In the data rows, the value 50 means zero.
Here are some points:
[16 40 27 64 17 41 31 85 36 37 44 59 46 60 63 43 62 23 11 75 61 46 33 38 45 52 61 49 26 52]
[38 48 32 24 57 39 55 53 59 24 37 54 23 53 42 62 26 73 32 61 36 48 23 28 73 36 66 49 42 29]
[42 50 46 67  0 27 10 38 42 47 16 61 29 53 68 53 45 21 29 91 43  5 56 74 80 64 72 54 44 18]
[ 1 79 42 31 99 77 30 58  1 99 35  0 39 67  0 44 60  0 97 80  0 99 67 23 42 42 35 71 83 82]
[79 44 31 95 55 83 31 78 53 65 14 56 48 42 36 41 53 18 90 39 71 56 52 28 59 62 68 76 48 69]
[39 46 48 38 22 61 53 55 28 64 42 41 52 53 62 46 63 36 60 68 51 48 49 66 42 61 39 56 44 52]
[74 60 43 38 38 36 55 15 93 38 93 51 69 72 68 50 38 74 43 45 50 41 39 60 60 45 36 48 35 55]
[45 37 48 73 56 61 46 55 45 53 39 41 52 47 42 21 50 28 62 56 54 51 52 51 37 55 42 50 42 56]
[68 97 72 55 64 48 12 23 41 32 82 41 49 71 35 16 99 24 45 96  3 82 71 38 78 40 29 47 84 67]
[51 50 38 54 34 56 63 51 64 59 53 57 45 53 49 44 48 45 53 54 49 47 31 34 37 51 54 57 41 58]
[71 75 68 71 47 47 63 45 35 42 39 56 35 70 53 50 87 68  6 24 27 67 89 33 32 78 44 24 40 49]
[55 42 26 76  0 73 63 69 82 60 41 70 53 34 54 45 58 46 42 49 81 29 55 63 34 53 79 69  3 64]
[46 48 44 54 21 26 37 28 39 39 60 39 59 55 51 50 42 39 49 70 63 35 47 48 59 34 47 34 40 70]
[15 57 56 57 75 71 54 48 46 80 43 42 50 33 27 46 31 27 55 51 48 53 40 57 72 47 47 54 17 49]
Here are 24 more points, each followed by its number:
[84 62 96 89 25 25  0 28 34 54 83 30 66 59 17 47 76 60 65 49 36 33 99 82 76 51 52 45 58 76] 0
[56 12 52 61 68 74 45 98 67 93  8 57 18 64 53 26 44 38 76 62 55 63 62 42 15 59 47 97 52 58] 1
[50 62 51 60 44 56 60 46 63 59 57 43 53 59 46 30 44 44 60 57 51 47 48 48 48 53 38 62 55 45] 2
[39 50 26 63 28 20 28 57 34 64 37  9 12 64 56 67 40 22 48 99  0  7 63 99 80 28 82 48 30 40] 3
[39 62 63 47 50 44 51 45 39 51 45 38 50 54 52 61 74 53 56 59 30 50 56 69 63 66 44 34 61 61] 4
[ 7 36 48 86 37 34 48 70  8 26 33 63 51 31 61 54 39 48 36 52 62 46 84 48 51 79 53 40 57 38] 5
[29 61 40 64 44 47 63 74 21 58 31 62 38 29 55 65 78 52 36 56 56 36 54 54 28 73 77 31 40 57] 6
[71 65 82 56 48 25 17 23 56 38 58 46 63 41 47 39 46 36 46 52 60 50 83 74 86 67 46 45 49 59] 7
[99 19 44 76 24 81 62 62 57 45 75 88 55 38 36 48 51 67 69 51 72 21 62 43 32 71 33 55 48 70] 8
[36 68 24 52  1 24 51 37 40 40 67 54 82 43 57 69 59 38 31 67 69 43 50 17 79 22 45 28 35 88] 9
[54 43 49 58 79 37 41 45 29 59 53 25 58 62 34 34 54 24 84 62 42 83 46 34 37 51 28 30 99 65] 10
[69 31 51 60 17 38 59 45 31 30 31 68 48 27 65 63 82 53 28 18 62 49 80 56 57 54 67 45 36 60] 11
[51 79 49 34 23 23 76 15 39 43 90 63 93 66 61 74 81 68 12 40 54 61 62 17 76 74 36 37 27 76] 12
[26 58 77 47 64 64 29 52 42 40 50 49 62 64 35 54 53 41 71 54 31 44 70 45 70 43 33 40 58 72] 13
[45 52 53 63 61 80 71 73 50 61 21 61 38 51 43 41 70 63 62 38 48 54 67 54 20 80 44 68 49 56] 14
[17 44 21 57 40 60 43 91 37 49 49 46 50 44 47 78 40 49 36 73 66 42 45 29 49 55 49 52 44 46] 15
[62 53 56 62 46 70 78 61 35 79 39 64 67 22 55 52 65 68 51  8 79 69 67 45 36 65 54 68 70 54] 16
[54 51 42 24 74 63 54 58 72 28 48 30 30 70 41 38 26 57 45 54 32 58 35 55 29 44 58 63 42 24] 17
[67 42 71 35 78 64 78 21 77 57 89 53 73 76 45 38 34 84 74 21 42 75 50 43 59 50 35 47 69 35] 18
[86 51 58 49 18 53 52 50 55 32 47 49 56 41 69 30 47 53 54 31 77 55 67 40 42 46 44 44 58 56] 19
[48 43 95  0 74 72 71 21 64  2 52 55 27 37 99 99  0 99 16  0 83 37  8 78 18 13 88 21 98  6] 20
[31 65 23 62 21 33 49 70 55 59 70 65 74 76 40 49 44 34 57 75 36 51 40 22 54 53 38 57 35 58] 21
[43 41 39 79 57 65 62 84 59 82 34 42 27 45 57 39 32 31 70 69 56 51 42 57 30 73 37 72 48 40] 22
[24 35 40 63 42 29 32 76 25 21 24 52 42 31 54 62 46 47 44 60 61 39 66 48 53 52 53 40 68 48] 23
Which of these numbered points is nearest to each point below by angle, seen from the average point of the first points? Its number follows each.
[82 55 65 45 72 52 61 22 70 57 85 49 73 75 47 42 32 74 77 19 43 72 59 36 59 35 20 60 70 47] > 18
[63 43 49 47 33 52 38 24 58 63 66 44 54 46 54 36 41 54 49 48 72 57 34 30 46 36 48 37 64 62] > 19
[39 47 50 63 42 35 40 56 54 29 48 53 69 55 51 49 64 58 49 54 56 48 71 39 43 59 45 50 55 48] > 5
[53 43 53 62 42 49 20 40 35 62 68 58 60 48 43 42 51 39 67 70 54 48 43 48 72 51 51 47 36 71] > 0
[41 56 41 51 44 41 69 46 42 48 71 56 79 59 51 57 71 64 25 42 58 53 62 35 73 49 42 40 44 59] > 12
[57 50 37 58 50 68 61 78 37 52 39 53 29 45 43 52 59 53 64 49 42 62 51 25 34 66 49 65 57 43] > 14
[68 24 31 48 20 45 50 75 82 38 57 68 72 42 51 40 44 52 30 16 75 32 37 48 44 71 62 74  8 51] > 8
[27 64 44 54 78 25 26 56  0 71 54 33 56 63 53 46 52 19 63 81 60 60 54 56 42 36 30 35 90 64] > 10
[24 34 38 66 40 65 57 79 49 92 29 47 30 47 50 44 57 33 66 60 53 59 35 55 25 70 56 85 58 43] > 22
[54 66 48 54 68 62 40 41 26 85 50 29 54 56 37 30 67 27 68 50 40 82 63 47 44 44 40 48 64 62] > 10
[34 44 47 53 38 33 31 47 40 32 23 35 22 52 52 42 61 19 34 83 36 36 55 82 63 67 62 56 18 25] > 3
[52 64 83 27 60 58 33 39 18 52 12 49 37 43 42 63 82 28 70 39 50 59 62 66 46 55 63 34 61 73] > 4
[49 64 52 49 39 56 47 63 34 49 51 49 40 46 59 57 62 42 54 72 43 62 43 49 46 42 59 44 68 57] > 4
[69 38 39 45 52 58 77 22 66 16 48 59 49 47 67 85 32 97 23 23 62 17 38 55 57 57 59 44 52 23] > 20
[76 40 52 33 72 63 72 40 66 17 60 59 51 54 64 72 13 88 28  3 43 32 24 61 39 35 48 43 56 15] > 20
